[[148 111 149 135 143]
 [140 103 145 135 138]] -> 140

[116 121 130 148 138 107] -> 121

[119 127 118 151 141 144] -> 127

[132 136 150 114 158] -> 132

[[127 118 146 123]
 [111 105 138 130]
 [124 125 124 130]] -> 130

[101 132 100 127 117 141] -> 132

[107 126 143 132 126 102 127] -> 143

[[124 127 129 125]
 [113 106 133 108]] -> 125

[[154 137 135 150 126]
 [155 142 146 140 135]] -> 155
---
[151 123 136 101 154 141] yields 123

[[127 124 132 112 117 134 117]
 [130 130 128 112 133 133 138]
 [138 142 103 117 145 114 130]] yields 103

[[119 153 124 145 140 150 147]
 [142 140  99 129 126 117 133]] yields 99

[142 134 141 156 154] yields 142

[[143 132 110 143 109 119]
 [112 123 112 129 104 137]
 [157 125 119 113 129 124]] yields 125

[[146 148 156 146 148]
 [146 149 146 146 143]] yields 146

[118 151 132 125 125 134] yields 151

[114 132 107 148 130] yields 114

[[138 113 137 128 144]
 [105 145 112 114  98]
 [128 124 134 133 132]] yields 128
---
[114 134 138 147 100 118]	134

[123 106 114 125 129 127 129]	114

[103 149 137 144 116 119]	149

[[116 132 118 117 104]
 [122 115 121 141 101]
 [135 136 140 120 147]]	135

[100 123 125 123 114 132]	123

[109 129 109 113 138 130 105]	109

[[142 107 135 118]
 [118 128 116 137]]	118

[[126 120 120 138 138]
 [126 118 118 153 151]
 [134 119 118 143 141]]	134
---
[144 149 122 151 129 138]	151, 149

[[128 118 130 138 135 126]
 [127 148 124 107 118 126]]	148, 138

[112 115 125 157]	157, 125

[154 145 112 120 134]	154, 145

[147 110 100 120 157 150 105]	157, 150

[134 106 112 120 106]	134, 120

[[151 152 146 156 147]
 [149 147 143 145 143]]	156, 152

[[131 127 127 115 141 127 126]
 [124 128 134 119 137 135 100]]	141, 137
---
Input:
[[131 132 122 137 131 121 127 131 130 138 128 128 135 137 133]
 [124 131 130 143 134 128 130 126 122 145 124 129 138 133 137]
 [124 130 127 138 135 128 126 131 126 141 123 125 135 132 139]
 [124 136 126 134 136 138 124 126 137 140 122 117 147 132 144]
 [127 122 134 134 126 125 136 123 115 131 131 139 119 121 123]
 [135 117 133 128 118 111 140 125 112 123 138 144 110 119 111]
 [130 122 133 132 127 119 138 124 115 129 135 143 117 123 118]
 [127 122 134 123 129 132 127 128 113 122 126 133 120 122 122]
 [141 129 128 119 119 105 129 134 123 125 130 121 136 126 120]
 [127 127 120 145 132 133 119 133 133 141 122 121 127 124 146]]
Output: 127

Input:
[[127 137 130 131 130 119 118 147 137 119 126 138 128 129 139 121]
 [117 115 125 145 120 132 123 142 111 127 118 129 137 119 121 121]
 [139 123 138 128 136 131 126 127 122 130 141 124 119 139 133 143]
 [130 120 111 117 123 139 119 101 129 130 122 120 110 116 136 130]
 [129 122 126 123 127 132 113 121 128 122 123 124 121 132 121 126]
 [113 120 143 135 106 127 138 135 131 151 115 119 129 133 143 139]
 [139 123 128 123 142 135 123 125 123 123 145 121 133 135 117 144]
 [139 126 129 124 138 130 144 129 119 120 136 126 135 130 124 126]]
Output: 139

Input:
[[114 129 112 123 108 137 126 134]
 [111 129 104 122 104 141 123 139]
 [142 127 119 137 151 132 124 135]
 [116 129 116 124 110 135 126 133]
 [118 129 120 125 113 132 127 131]]
Output: 118

Input:
[[138 121 116 116 130 139 116 118 115]
 [133 130 111 141 128 140 115 123 131]
 [121 135 125 117 121 123 132 137 122]
 [141 124 116 123 134 136 123 131 112]
 [131 128 104 119 137 139 111 117 109]
 [130 135 126 133 125 125 131 122 129]]
Output: 130

Input:
[[131 132 126 130 131 133 134 131 119 130]
 [127 137 140 131 127 138 127 111 131 132]
 [135 145 133 137 135 151 141 122 109 137]
 [130 140 137 133 130 142 133 118 122 133]
 [134 143 133 134 132 144 138 123 114 136]
 [132 130 123 132 133 134 135 134 118 130]
 [132 117 108 127 133 119 134 153 117 124]
 [122 118 129 120 122 113 118 129 143 123]
 [126 124 126 125 127 123 126 131 130 126]
 [124 113 121 121 124 110 119 137 141 121]
 [124 120 129 120 122 114 120 130 140 124]]
Output: 124

Input:
[[125 135 124 140 133 129 127 124 132 135 121]
 [125 136 126 113 122 132 128 123 130 136 118]
 [138 114 132 127 128 134 133 132 120 114 140]
 [124 122 115 121 121 135 124 133 120 122 124]
 [128 140 141 130 133 119 131 121 139 140 127]
 [133 114 116 131 126 144 129 133 116 114 130]
 [125 143 133 123 129 125 129 120 137 143 119]
 [138 117 118 127 127 152 133 128 117 117 126]]
Output: 138

Input:
[[134 125 122 121 136 138 155 136 129 125 129 124 125 122 137 131]
 [136 124 121 120 137 137 151 132 130 125 131 125 124 121 138 127]
 [139 119 118 120 141 133 136 123 132 128 138 131 123 119 136 118]
 [136 125 122 121 137 139 154 135 129 125 128 124 126 123 138 131]
 [136 121 120 121 138 131 133 121 131 128 137 132 122 121 135 117]
 [132 118 125 128 111 134 145 117 126 127 127 114 150 123 122 123]
 [144 134 117 132 136 124 119 133 128 130 138 130 120 134 136 128]
 [139 124 124 126 137 137 128 119 136 129 128 122 125 128 130 132]
 [133 118 125 128 113 134 147 122 124 127 129 115 151 123 121 124]
 [144 135 118 132 135 123 118 132 127 130 137 129 121 134 135 129]
 [139 127 125 128 141 138 122 120 139 129 125 119 123 132 129 137]
 [139 120 118 120 140 133 134 120 133 128 138 132 122 119 135 117]]
Output: 139

Input:
[[141 118 125 114 129 122 131 127 131 134 123 119 133 141 132 146]
 [139 125 114 125 117 118 134 131 142 127 129 130 118 152 138 143]
 [133 114 131 134 133 127 128 121 127 125 130 136 121 131 130 133]
 [126 125 138 125 126 124 130 122 127 133 131 142 123 126 138 129]
 [136 109 143 124 133 128 123 128 126 137 126 142 121 131 136 136]
 [138 125 129 123 127 128 125 126 130 137 124 130 126 134 131 135]
 [137 131 121 118 118 125 122 133 144 135 119 124 126 153 129 134]
 [129 119 140 125 129 124 123 125 135 126 126 138 126 132 132 132]
 [139 116 136 126 130 129 125 114 126 133 130 137 124 121 135 137]
 [123 109 132 114 127 132 128 136 128 136 122 122 126 145 130 126]
 [130 117 132 123 126 130 128 150 126 139 128 137 119 137 136 129]]
Output: 130

Input:
[[128 127 133 125 128 123 119 127 133]
 [148 139 122 138 126 126 138 141 132]
 [131 119 121 135 132 130 121 135 123]
 [130 116 115 139 133 135 127 135 117]
 [158 126 105 151 123 135 143 129 152]]
Output: 158
---
[[142 125 130 135]
 [103 130 126 116]
 [109 129 130 118]] 130

[[122 110 103 131 123]
 [129 104 129 144 130]
 [130 118 118 126 128]] 103

[[109 136 110 150]
 [129 103 116 139]
 [130 125 111 151]] 110

[[114 135 136 113 140 121 138]
 [145 112 107 143 103 133 107]
 [142 118 107 136 110 134 113]] 136

[[131 129 146 117 129]
 [132 128 148 157 107]
 [125 107 128 152 130]] 146

[[125 115 129 131]
 [124 120 127 122]
 [126 123 129 103]] 129

[[109 142 156 139]
 [144 124 146 109]
 [148 141 125 114]] 156

[[133 144 121 149 125 119]
 [153 128 121 120 127 144]
 [112 127 138 133 127 114]] 121

[[134 113 115 114]
 [141 106 110 142]
 [138 110 116 126]] 115

[[140 134 135 138 123 142]
 [131 132 129 105 120 121]
 [131 126 131 122 132 122]] 135
---
[103  99 154 101] ans = 154

[[132 133 120 134 139 104]
 [113 137 150 115 104 125]] ans = 104

[[132 118 105 119]
 [134 117 104 119]
 [132 117 103 120]] ans = 103

[[112 126 134 107]
 [123 138 148 106]
 [156 135 133 105]] ans = 133

[[131 140 156 108 135 133]
 [126 135 111 129 113 118]] ans = 113

[124 154 126 108 135] ans = 108

[107 153 130 128 119 130] ans = 119
---
Q:
[[151 130 143 133 131]
 [125 135 128 142 115]
 [105 122 117 129 133]]
A: 131, 105

Q:
[[106 128 127 127 130 129]
 [125 108 128 129 130 126]
 [129 128 125 130 127 150]]
A: 129, 129

Q: [126 129 105 125 129]
A: 129, 126

Q:
[[137 132 108 122 127 135 107]
 [120 131 143 116 122 154 145]]
A: 107, 120

Q:
[[102 128 126 112 106]
 [127 108 146 128 102]
 [110 113 124 115 119]]
A: 106, 110

Q: [102 116 135 148 135]
A: 135, 102

Q: [121 153 154 100 124]
A: 124, 121

Q: [131  99 118 119]
A: 119, 131

Q: [129 120 138 135 127 124 107]
A: 107, 129

Q: [138 144 141 109 134 149 101]
A: 101, 138
---
[[147 143 134 140 127 125 143]
 [140 118 110 101 113 117 126]
 [128 129 136 147 128 138 130]]
147, 130

[[146 108 132 109]
 [100 150 132 113]]
146, 113

[[127 114 129 118 130]
 [142 117 136 138 124]
 [133 107 129 128 126]]
127, 126

[122 128  98 110 115]
122, 115

[121 119 152 131 137]
121, 137

[[127 131 112 103 114 143 127]
 [137 146 131 133 127 133 111]]
127, 111

[108 116 110 124 128 106 114]
108, 114
---
[132 150 120 147 128] Out: 132

[134 125 157 127 138 134  98] Out: 157

[156 146 132 135 123 108 135] Out: 132

[[126 135 109 147]
 [125 112 107 146]
 [102 134 115 110]] Out: 146

[131 105 147 118 145 113] Out: 105

[[139 153 102 121 138 146]
 [145 148 122 123 129 145]] Out: 148
